(148): -27.9 -3.8 -17.3 -26.3 -63.2 18.7 -75.7 43.8 67.9 -40.5 18.6 -17.7 -25.9
(95): -42.6 -42.7 21.3 -1.0 -70.7 25.5 -62.7 61.1 61.1 -17.8 21.7 -10.2 -39.7
(23): -17.4 44.0 -45.2 66.0 -10.4 54.1 34.1 40.7 88.4 -65.2 8.2 24.9 -26.5
(107): -42.6 23.3 -12.7 -1.0 -70.7 25.5 -62.7 61.1 61.1 -17.8 21.7 -10.2 -39.7
(137): -39.3 44.0 -45.2 66.0 -10.4 54.1 -93.1 40.7 88.4 -65.2 8.2 24.9 54.2
(133): -39.3 44.0 -45.2 66.0 -10.4 54.1 0.8 16.6 4.3 46.7 -0.9 -56.6 -7.1
loc: -26.3 -> (148), 4
loc: 18.6 -> (148), 11
loc: 43.8 -> (148), 8
loc: -17.3 -> (148), 3
loc: -93.1 -> (137), 7

(173): -29.4 54.6 -26.0 63.7 69.5 81.2 -54.4 71.4 77.2
(31): 12.3 53.9 23.6 -42.5 -12.0 34.4 -7.0 -65.9 68.0
(32): -8.5 -63.2 75.5 59.4 -78.4 62.1 -21.5 29.2 -35.0
(74): -8.0 -12.4 -47.0 19.2 -67.2 68.6 -70.4 36.3 75.6
(83): 40.9 -32.5 32.6 -73.6 5.0 -28.2 86.7 -72.1 8.3
(51): -23.7 47.7 51.3 66.1 41.0 -65.5 38.3 -68.9 40.0
(78): -8.0 -12.4 -47.0 19.2 -22.2 68.6 -70.4 36.3 75.6
(161): -31.0 43.0 5.8 40.6 23.4 -4.0 -26.8 -20.7 -14.2
loc: 40.9 -> (83), 1
loc: 75.5 -> (32), 3
loc: -26.0 -> (173), 3

(48): -52.3 24.8 -20.0 41.0 27.0
(121): -68.5 48.2 -11.6 70.1 55.0
(63): 8.7 9.1 24.3 33.4 50.3
(84): 8.7 -71.3 24.3 33.4 50.3
(155): -0.8 -5.5 -42.1 17.3 15.6
(99): -25.3 -7.8 -33.9 41.1 29.0
(144): -25.3 9.1 -8.9 30.6 48.1
(129): 9.5 -49.1 20.9 21.8 42.8
loc: -71.3 -> (84), 2
loc: -33.9 -> (99), 3

(150): 7.4 14.9 -20.6 20.1 -14.9 1.0 -24.5 16.6 -0.8 12.3 21.0 12.8 -7.1 -5.3
 32.4 -6.6 16.4 25.8 2.2 -6.3 -16.1 -0.5 -26.0 -22.3 32.4 19.8 -2.8 12.2
 -17.7 5.2 4.0 -29.7 -13.0 10.6 1.6 -7.1 -5.2 -4.6 -12.1 12.2 -22.0
 -33.2 18.0 23.3 -8.8 -7.3 17.8 8.4 13.7 15.2 12.3 -13.0 -6.8 6.1 6.6
(5): -11.8 14.5 -10.5 13.5 -7.8 0.3 -4.6 -5.0 6.5 13.4 -8.7 -3.7 15.1 0.0
 -1.4 -15.9 25.1 8.5 -16.9 1.7 -19.8 32.1 -8.6 -40.5 24.1 2.3 -4.2 -6.2
 -21.3 -9.5 11.4 -11.8 -5.3 -27.9 1.3 17.5 -2.5 14.2 15.7 12.1 0.2 -9.9
 11.9 0.5 -7.5 -3.2 -6.6 3.8 0.1 19.8 -9.0 7.2 9.5 -1.9 10.7
(101): -13.0 -6.1 -2.8 -12.9 10.9 -10.9 -15.5 -22.5 8.5 -2.9 -14.8 -37.1 19.3
 -24.8 -22.9 -26.8 50.6 1.0 -8.6 10.0 -7.2 52.2 6.5 -9.8 -16.2 12.2 5.8
 9.3 -19.9 -4.5 -21.4 -10.9 7.0 -35.2 15.9 25.7 -0.6 19.9 24.9 0.4 3.8
 0.6 27.4 -20.2 -15.5 19.2 -3.2 10.6 9.5 11.1 -29.7 -15.1 25.0 -24.4
 -0.8
(181): -20.3 16.7 -16.7 13.4 -6.9 -2.6 -11.8 -14.0 11.7 15.9 -12.4 -17.4 21.1
 -6.0 -4.9 -29.1 47.3 10.7 -25.1 3.6 -28.2 47.2 -11.8 -51.9 27.0 7.2
 -3.6 -5.5 -35.9 -14.2 10.4 -16.5 -5.4 -38.9 4.3 25.0 -4.0 20.3 22.7
 14.9 -0.7 -16.9 19.3 -2.3 11.8 1.6 -8.0 8.1 2.0 30.0 -15.5 5.3 15.4
 -6.2 12.6
(152): -21.4 14.0 -11.4 8.0 -2.3 -3.0 -5.8 -18.0 11.7 13.6 -14.7 -21.3 21.4
 -5.3 -9.1 -27.3 42.6 7.0 -25.3 4.4 -24.3 46.2 -3.8 -46.5 21.4 2.6 -2.8
 -7.3 -31.0 -15.0 9.1 -12.2 -1.2 -39.2 4.2 25.3 -28.3 20.3 23.6 12.7 2.1
 -7.3 16.6 -5.4 -10.5 3.9 -9.9 6.1 0.4 26.2 -16.9 6.4 16.1 -7.2 10.9
(72): -9.5 12.9 -20.0 4.5 -2.8 -8.4 -23.6 -4.3 9.5 12.8 -6.4 -23.0 18.4 -20.9
 -1.3 -31.3 56.0 16.4 -14.3 4.3 -27.7 50.8 -18.2 -44.1 21.4 18.2 2.6 8.9
 -39.6 -4.4 -1.4 -26.0 -6.0 -34.7 10.2 23.6 -4.9 19.1 20.2 13.5 -14.1
 -27.3 31.0 -1.7 -17.4 12.1 0.5 12.0 11.0 30.9 -17.9 -12.2 17.8 -12.0
 7.8
(79): 2.2 17.8 -16.9 20.8 -14.2 2.3 -13.6 11.3 1.1 15.2 5.3 10.1 3.8 2.9 17.5
 -8.5 16.1 16.7 -3.4 -3.7 -19.9 10.8 -21.5 -38.5 34.3 11.1 -5.6 1.4
 -17.4 1.0 14.0 -18.6 -11.5 -8.1 -1.9 4.0 -4.3 4.0 0.9 13.6 -15.4 -25.8
 10.0 14.7 -5.6 -8.3 2.8 3.6 3.7 17.4 5.6 3.7 -1.8 6.9 11.9
(22): -27.2 19.9 -23.2 9.2 -2.2 -9.8 -24.9 -23.9 15.6 20.1 -18.6 -36.3 34.5
 -22.7 -11.9 -39.1 66.3 17.7 -31.3 8.3 -34.8 86.1 -18.7 -61.2 30.4 18.6
 1.5 4.0 -47.0 -17.9 3.2 -30.7 -5.3 -63.9 13.6 42.8 -5.7 34.4 38.3 20.6
 -8.5 -29.0 42.1 -8.8 -24.8 15.2 -8.0 13.4 9.8 37.6 -32.0 -9.2 30.7
 -18.7 14.1
(131): -14.4 2.9 -0.9 -6.5 6.5 -3.1 2.0 -18.8 5.5 3.7 -14.5 -20.7 15.2 -3.7
 -15.4 -11.2 17.8 -3.1 -12.7 4.9 -7.1 30.1 7.0 -13.8 1.2 -3.1 1.6 -7.7
 -11.0 -10.3 2.3 0.6 5.1 -27.1 3.3 17.9 -0.1 14.0 18.2 3.4 10.6 5.5 6.7
 -10.9 -4.8 8.3 -10.0 1.9 -2.5 8.9 -15.0 5.3 12.7 -7.8 1.6
(126): -15.2 16.5 -12.6 15.8 -9.2 0.7 -4.7 -6.7 8.2 15.2 -9.7 -3.9 16.6 0.9
 -1.3 -18.5 27.7 9.1 -20.9 1.7 -23.9 34.6 -10.3 -47.5 27.5 2.0 -4.9 -7.6
 -25.1 -11.9 13.7 -12.5 -6.4 -30.6 0.9 19.1 -3.0 15.6 17.2 13.6 0.8
 -11.6 12.2 1.0 -7.8 -4.1 -7.7 4.0 -0.5 23.9 -9.3 8.7 10.0 -1.4 12.4
(38): -25.6 1.4 0.7 -9.1 9.2 -4.2 5.2 -28.1 11.8 3.1 -26.0 -32.3 22.9 -1.9
 -29.9 -15.7 20.0 -12.0 -26.3 8.2 -6.8 41.5 10.9 -14.9 -4.8 -6.0 1.4
 -12.2 -10.9 -17.9 4.2 10.1 7.4 -40.5 3.4 26.5 0.4 20.6 28.2 2.3 15.7
 9.8 3.4 -20.8 -3.9 11.9 -19.6 1.2 -8.5 8.9 -23.3 10.5 18.8 -11.3 1.8
(58): -12.9 17.1 -15.6 16.6 -10.0 0.2 -9.0 -3.4 7.9 15.7 -8.0 -3.3 16.2 -0.5
 0.8 -20.2 32.0 11.4 -19.5 1.5 -25.8 35.6 -14.3 -49.0 29.1 5.6 -4.7 -5.3
 -29.1 -10.1 12.7 -15.5 -7.7 -30.1 1.7 18.9 -3.8 15.5 16.6 14.3 -4.2
 -17.6 14.7 2.3 -9.1 -3.7 -5.9 5.3 1.3 26.3 -9.1 6.8 10.1 -1.7 12.6
loc: -18.2 -> (72), 23
loc: -4.5 -> (101), 30
loc: -28.2 -> (181), 21
loc: -0.7 -> (181), 41

(120): -22.0 53.7 3.2 21.3 0.7 25.3 -65.2
(85): -65.3 70.0 0.8 16.5 0.7 49.3 -71.8
(68): 4.3 71.6 20.4 13.9 10.8 36.5 -57.3
(77): -22.7 9.9 13.3 -8.4 62.3 -72.2 -68.4
loc: 25.3 -> (120), 6
loc: 9.9 -> (77), 2
loc: 53.7 -> (120), 2
loc: -65.2 -> (120), 7

(29): 33.7 -37.5 -0.3 -45.6 49.8 27.0 53.6 42.7
(138): -40.9 42.3 -39.1 71.2 66.1 14.0 41.8 25.5
(190): -14.8 39.3 -6.0 35.7 -22.6 -0.1 -12.6 -9.1
(124): -40.7 51.4 -34.0 65.6 -61.7 4.7 33.6 17.3
(36): -37.8 46.5 -17.6 59.0 15.0 -22.4 25.4 3.2
(175): 45.0 -57.5 33.4 -61.8 -54.8 -8.7 -39.8 -19.6
(34): 13.8 -11.5 -14.9 45.1 -37.7 20.0 62.0 40.9
(140): 9.5 22.9 -17.8 1.8 52.5 38.2 69.6 26.5
(191): 10.0 -7.7 -20.0 -8.8 47.8 32.1 57.1 38.1
(62): 8.9 19.6 12.8 0.5 17.4 -0.4 -7.2 -15.9
(189): -34.5 45.9 -29.1 56.8 54.4 7.8 34.2 16.9
loc: 45.0 -> (175), 1
loc: -34.0 -> (124), 3
loc: -61.7 -> (124), 5
loc: 25.5 -> (138), 8
loc: -37.8 -> (36), 1
loc: 17.3 -> (124), 8
loc: -61.8 -> (175), 4

(198): 2.9 -30.3 -36.9 32.6 31.7 -29.4 -9.1 -36.5 -18.6 15.3 16.5 26.9 18.0
 29.1 29.4 12.8 -9.2
(117): 11.5 26.6 9.8 -31.7 -35.0 3.7 -13.7 12.0 -2.8 -29.1 22.5 -32.7 -4.5
 -15.2 -28.0 -0.1 5.3
(203): 14.9 -18.2 16.2 9.3 17.5 -5.5 -2.8 -6.3 -11.5 1.4 -18.5 5.6 -14.1 -16.0
 -14.1 -11.0 17.1
(59): 2.5 -26.7 -9.1 39.4 43.7 -0.5 22.3 -12.7 10.1 38.2 3.5 42.6 9.9 23.7
 36.3 9.6 0.8
(2): -8.1 2.8 27.2 -8.0 6.1 22.4 21.0 20.7 20.2 8.6 -16.7 3.6 -29.9 -14.0 3.9
 -28.4 -6.6
(177): 58.4 -3.6 -29.1 28.6 28.0 -36.2 -30.7 -29.9 -38.8 -11.1 43.4 7.3 40.4
 34.8 -0.2 38.9 53.5
(176): -37.4 -55.4 -25.7 51.8 58.3 -5.9 36.1 -31.1 19.1 62.3 -11.0 66.4 -5.8
 28.4 71.8 -10.4 -40.0
(214): 46.9 13.4 -23.8 16.3 10.2 -33.5 -33.1 -23.5 -35.7 -24.3 26.3 -4.9 42.6
 39.6 -2.3 42.9 43.8
(194): -22.1 12.2 8.9 -32.6 -37.1 5.6 -12.9 12.3 -3.7 -26.1 -23.5 -31.8 -20.5
 -33.2 -31.7 -20.3 -16.8
(80): -22.0 15.6 3.9 -23.1 -23.9 11.4 4.3 11.2 17.2 1.7 13.4 -11.9 -1.1 0.8
 11.6 -8.1 -26.7
(47): 26.2 -6.8 -3.8 13.4 19.2 -11.8 -3.9 -10.4 -12.8 -1.2 12.1 7.6 7.7 15.2
 3.4 8.2 23.8
(86): -21.9 -38.0 -12.1 14.4 33.1 -6.6 14.2 -20.3 1.9 27.1 -27.8 27.3 -34.6
 -13.6 22.9 -35.3 -21.4
loc: 22.4 -> (2), 6
loc: 11.4 -> (80), 6
loc: 26.2 -> (47), 1
loc: 28.4 -> (176), 14
loc: -22.0 -> (80), 1
loc: 16.3 -> (214), 4

(21): 9.8 10.3 -68.4 -41.3 -8.1 -7.2 20.6 -28.9 61.1 10.3
(57): 39.1 20.6 12.5 7.0 -10.0 -16.5 -23.1 20.8 -32.2 -0.8
(14): 36.1 65.2 7.0 -17.3 -63.6 -92.6 -32.6 -20.1 -23.0 27.5
(6): -21.1 -9.1 -22.1 11.0 5.4 29.6 18.0 -57.5 -16.6 10.3
(97): -39.4 6.7 63.5 39.1 -17.2 -17.6 -15.2 -32.3 -52.0 17.8
(114): -30.4 -29.0 -56.4 -50.2 8.0 21.6 33.7 -14.5 78.2 -20.1
(103): -0.9 -4.9 -29.8 -48.9 8.2 -9.4 7.1 -13.9 48.4 25.9
loc: 7.1 -> (103), 7
loc: -23.1 -> (57), 7
loc: -16.5 -> (57), 6

(25): -11.1 -56.2 10.6 3.6 -31.5 22.8 -58.4 -6.9 -7.0 -76.4 63.7
(61): -11.1 -56.2 10.6 3.6 -31.5 22.8 -58.4 -6.9 -14.6 -88.0 47.7
(42): -11.1 -56.2 -56.3 3.6 -31.5 -68.9 -6.4 28.4 -58.5 -32.5 -57.0
loc: -32.5 -> (42), 10
loc: -6.4 -> (42), 7
which: -11.1 -56.2 10.6 3.6 -31.5 22.8 -58.4 -6.9 -14.6 -88.0 47.7 -> (61)
loc: -7.0 -> (25), 9
which: -11.1 -56.2 10.6 3.6 -31.5 22.8 -58.4 -6.9 -7.0 -76.4 63.7 -> (25)

